R: rows in a few groups, each row roughly a mix of its group's directions (one row in no group)
R (145 x 10)
[[-17  -3   1 -15  23  -9   4  10  -6 -23]
 [  5  -9 -16   5  -4 -14  18 -19  -6 -22]
 [ -9   4 -11 -11  17 -20  20   5 -17   9]
 [ 21  15   0  10   5 -18 -11 -18 -13  -3]
 [  9  -3 -30 -22  -2  13  -4  10   3  -5]
 [ 10  -9  -9   4  26  -9  13  -2 -16 -18]
 [ 25   0   4  -8 -18   2   6  -9 -20  14]
 [-10   7  21  29  -4   3   1  18   2   1]
 [-10  -9 -11 -18  28  -3  -3 -12   7 -13]
 [ 15  20   3   1  -9 -17   9  16 -19 -11]
 [-22 -24  21  10   1  -4  -8   5   6   6]
 [ 30  -2 -10  -7 -17  -7  12  12  -4 -10]
 [ -4 -31  13   3   7  -1  -4  14  18   7]
 [  4 -10  11 -22  -8 -26   4  -4   5 -16]
 [  4 -10 -17  -1  21   1  -8   9 -13 -25]
 [-24  15  10   0  10   2  25   5 -10   2]
 [  7 -12  26  18  23  -1   6  -5   5  -1]
 [ 10  -9  31   8  -5   7  21   2  -3   5]
 [-10   5   1   2   2  -6  -8  12  14  35]
 [ 15 -12  -7 -15  26  -7   3   1  12 -16]
 [ 14 -19   3  -2  12  10 -20   6  23  -4]
 [  7  -8 -19  24   2 -13  13   1 -13 -15]
 [ 14   9 -18 -23  -1  -9  -1 -19 -11 -10]
 [ -5 -11   1   1 -31  20  -3   1  12  11]
 [-10   2 -12 -27  -5  18   8  19  -5   1]
 [ -5 -28 -20  -3   0  16   8   3 -13   7]
 [ 30   4   6  20  16  10  -5  -5   4  -4]
 [-11   2  -1   4   1  19  18  18  -1  26]
 [  5  -3   3  -1 -17   5   7 -37  -8   2]
 [ 14   0 -15  11  28   4   9  17   4 -10]
 [  8  33   5  -1   4  10  -3 -21   1  -5]
 [ 13  -2  17  18   1   6  11 -27 -11  -4]
 [ -5  28  -5  -5  19   0  21  -9  -1   7]
 [ 18  26   7   0   3   3   9  -9   0 -23]
 [-23  19  13  17 -10   9   1  -8   0 -14]
 [ -9  -6  -6  13  20  16  -5  24  13   4]
 [  1  15   1   5  20  28   3  -7 -13 -13]
 [  4  -8   9  11  11  -7 -17  31  -6   7]
 [ 14 -17   3  14   7   2  -6  16   7  26]
 [-22 -12  12   9  21   5  11  14   2  11]
 [-17 -14  16  -9 -11 -22 -11   6 -10 -12]
 [  9  -6 -25 -14  -2  18   2  17   3  14]
 [  5   8   9  -7 -13 -31 -19  -4  -5   6]
 [  2   3  28  -6  -6  26  -4 -12   7   1]
 [  0  11 -23 -16 -14  15  11   2 -18   3]
 [ 12  10  -6   0 -12   4  23 -12  22 -14]
 [  3 -14  10   7 -18  18 -23 -14   4  -6]
 [-13   0   9  -8  -7  11  13 -16   7 -29]
 [  7  -4  -5   2  13 -10 -19  25  -1  21]
 [  9 -12 -17 -29  -9  -1  -3 -19   1  -2]
 [ -4  26   8  -6  16 -26   0   4  -8   4]
 [ -5   5  28 -26 -14  -3  -2   0  10  -3]
 [ 27  -1  -8  15   3   9 -12 -16 -14  -8]
 [-16  -9   5 -13   0 -27   8  19 -12   4]
 [  3  20   1  -9  -6  28  18  -2   9  -8]
 [-10  17   5 -13 -12  16  19  -6   9 -18]
 [ -2   6 -18  17  16 -11  11  21 -15  -4]
 [ 10 -13  20   9   1 -20  -7   5  -6  23]
 [ 11  17  15   8 -16 -17  11  10 -18  -3]
 [  9  -9 -11   1  -2  23  -4  16  -6  26]
 [-20  12   2  -9 -23  11   7 -19   8  -6]
 [ 13   0  -5  -5   3 -10  -6  29 -16  18]
 [  8  23 -10   0 -18  14  -5 -14  15 -11]
 [  2 -19  -3   8  -8  28 -20  -2  -1 -10]
 [  2  -7  -7 -26 -29   4  12   3  -2   1]
 [-13   1 -16 -12  -8  17  -6   7  11 -25]
 [  5 -20 -20  -4  -7  19  -9  -6 -19  -6]
 [ -3 -16   2  -6  19  24  -4 -16 -11  13]
 [ 14 -12 -17  -7   7  -2 -12  11 -27 -11]
 [ 29   5  -3   5  -2 -21  15  15   2   4]
 [ 10   1   4   8  -3  17 -23  -1  -1 -28]
 [  5  -5  -3   1  28  -2  11   9  -5  27]
 [  2  -4 -16 -13   0   1 -19 -13  10 -26]
 [  3  16  -1  -6   1   8  27 -26  -3   4]
 [ 21   1   7  12   5 -25 -18   6   3 -13]
 [  1 -17 -15  -6   2 -12 -29  11  -9  -7]
 [ 10  26  -1   9   2  -6  14  14 -21   8]
 [  3  -6   7  20   1 -25 -10  -5   4  24]
 [ 20   6  10  16 -27  -8  -8  10  -5  -2]
 [-25   8 -20   0  15   4 -17  -7  10   0]
 [-19 -10   8   4 -13  20   7  -6  10  21]
 [-16  27   6   0  17   0   9 -18   7   8]
 [ 11 -18 -29   8  11 -12  -2 -14  -3  -2]
 [-23  -1   9  -2 -32  -2  -8  -8   3  -4]
 [  5  11   3  -6 -25  10  -3  -2   8  28]
 [-13 -19  -7 -18   0  -7  -2  17 -20  12]
 [ -4  -5 -11 -12  16  -5  -5  22  -2 -26]
 [-13 -15  -8 -11  -4  20   2 -17  10  21]
 [-11   1  21  22 -21   8   2  13   5   2]
 [  1 -11  -3  -2 -14  16   8 -16   0  29]
 [ -8   0  26   3 -11  -9 -13  17 -17  11]
 [  5  -6  -6   4  14  -7   5  19 -12  30]
 [-17   7  -4  -2  -8   6  29 -12 -12  14]
 [ 18   7   2   3  -9   3 -30   8  -3 -19]
 [  2  14 -26  -9  -7  11  -7  16   8  17]
 [-11   2  15 -16  -8  -1   2   2  11 -31]
 [ -2 -14  14   6  -8 -18   8  22  19   7]
 [-10   7  -4  -4 -30  16  -6 -17   5 -12]
 [ -3  -6   4  10   9 -24 -14  14  14  20]
 [ 14   9   3  -6  -9 -14  -7  15   4  30]
 [ 10   7  13  27  -3  23  -1   8  -7  11]
 [  5  14 -27  12   6  17  14  -9   6   7]
 [-22 -21  -9 -17  -6  -3  -2  -1 -21  -3]
 [ -3 -11  -3   3   1 -15  -4  34  12  12]
 [-17 -15  -1   7   1  22 -26  -7  -1   7]
 [ 15   1 -15 -11  16 -12  22  -6   5 -15]
 [ 14   4 -19  -6  23 -16   5  17   0  10]
 [ -3 -13  -4 -13  -6 -15 -25  -7   0  22]
 [  0  -7 -29  13  -9 -22   8   0   1 -11]
 [ 27  -3 -18   7  11 -14  18  -6  -4  -2]
 [ 15   5   3  -4   1 -14  14  25  -5  22]
 [-16 -17  -1 -15  15   0  12  15 -18  -8]
 [ -4   8   7   4   5  -2   7 -31 -10  23]
 [ 23  15 -13 -10  -1   2   9  -7 -21 -15]
 [ -9  -7  20  -8   6  20 -12   7  17 -17]
 [-18   0 -27  -8  10 -18   9   7   9   7]
 [ -7 -24  22   9 -15  -1  -8  -9  15   6]
 [ -2 -25  16   5  17 -10   6   3 -20   8]
 [  0   4  -3 -15   9  24  25  11 -12  -3]
 [-16  -9  17  17  14  -5  18 -15   5  10]
 [  0   4  -8 -10  12   5  22   4 -12  29]
 [  2  -5  -7 -14  -8   0 -12   7  36  -1]
 [  4   5  15  -4  -9  13 -19   8  12  26]
 [ -4 -30   7  10 -13   3   6  11  20  -6]
 [ 11   0  -5 -19 -26   0  15  -3 -11  15]
 [-13  -1  -5  -2  13   4  -9  20  28  11]
 [ 24   0  20  18  14  -8   8   3  -4  13]
 [  6  16   9 -11  24   0   8  11 -16  17]
 [ 25   4   1  13  19  12  14   3 -15   8]
 [-17  26  -9  10  -6  21   1   7  -1 -14]
 [ -7  -8  -2 -11 -28  18  11   4   4  16]
 [ 14   1  -9   1   3 -10  27  -5   4 -25]
 [  3   5  16   2 -10 -21 -16  -8   6 -24]
 [ 11  21  -8  -8  -1  18  -4  16  22  -1]
 [ 13  23  -4 -12  -1   0  18  24  -3  -1]
 [-32   6   4  -4  11   9   7 -19   4  -9]
 [ -5  13   3  -6  10 -15   0  33  -7  11]
 [ -3   6  10 -15  23  -9   6  26  -1 -11]
 [  4  13  14   8  -2 -10 -11   8  23 -23]
 [-24  -5  -8 -11  -9  -6 -24   9  13   7]
 [  0  -3 -16   0  18  12   0  -2  -6 -32]
 [  0 -20 -13   0 -16  21 -19 -13  -3   1]
 [-17   8  -7   3  19   0  -6  -4   6 -31]
 [ -1 -28   4   8  19 -11  -7  -2 -20  -4]
 [ 18  14   0  12  21  13   6   3  12 -19]]

the three rows of each list that fit no group, in list order (the others fit one group, some only roughly)
  J_102: [-11  20  23  17   9   1  12   9   4  11]
  J_379: [-12  12  10   7  -9  -7  -8  29  -9  16]
  J_153: [ -7   5  -4 -28   4 -10  17 -19  -4 -11]
  J_783: [-10 -17 -12 -21  16  11  -1  12  17  -4]
  J_36: [-13  15  -1  16 -29  11  12  -8  -2  -3]
  J_112: [ 12 -10  -4  -5 -28   7   5  -3 -24  -5]
  J_164: [ 19  -5   0  21 -10 -22   8   8 -13 -11]
  J_653: [ -4  12 -12 -13  31  -5  12   4 -13   0]
  J_347: [ 7 -5  1  6  9 -9 -5 20 33  3]
  J_800: [ 25  -8  11  14  -2 -23 -15  -7  -6   4]
	J_102, J_112, J_347
  J_149: [ 14  15  -5  -6 -20 -16 -19  -2  16   4]
  J_867: [ 15   5  -3  15   7 -13 -23   6  19  14]
  J_721: [-11  -9 -20   2 -16  -5 -20 -13   7  17]
  J_218: [ 12  25  -2   4  12  -9 -17  19   4 -11]
  J_566: [ 32  16  -3  11   4  13  -4   1   1 -13]
  J_554: [-10   0  -1   9  20  10  14  11  -2  28]
  J_42: [  3 -12   0  23  -8  14  -5 -25 -14   3]
  J_227: [  7 -12  20  11  15  12   3  -1   1  27]
  J_84: [ 17  -7  18  15  -1 -22   6   7 -18  -7]
  J_170: [ -4   8  17  17   2 -22  -1  18 -13  11]
  J_641: [  0   6  19   5   3  26  -5 -17  -9  17]
  J_854: [  5  -3   6 -17  28 -18   5   5  15   7]
  J_788: [-29  12   4  -1 -17  18   6  -2   2 -12]
  J_979: [-13 -17  -8  17   7   7 -16 -20 -14  -7]
  J_825: [ 30  -4 -23   4  -4   6  -8   6 -10  -7]
	J_170, J_854, J_825
  J_533: [  9   7  -6  10  -5  13  16  -7 -21  25]
  J_657: [  2   4  17   6 -34 -13   2  -7  -4  -7]
  J_594: [ -4 -11   3 -26  15 -12  -2 -11  -1 -21]
  J_248: [29 12  3 -2 17  8 17 13  4  3]
  J_810: [ -2 -13   3  19  -9  -9  -6 -29  14   6]
  J_832: [-17 -28  13   1  -9 -15  -4 -13  -4  -7]
  J_856: [ 14 -13   4   7 -22   7  -2  -5   9 -27]
  J_414: [-21  -5 -25  -4   0 -12 -10 -12   8 -17]
  J_20: [-5  0 18 -2 21 -9  1 -8 -5 28]
  J_671: [  3   8 -15 -24  25  -8   7   9  10   3]
  J_650: [ 14  -8 -11 -12   4 -14  -8 -13 -18 -22]
	J_810, J_20, J_650
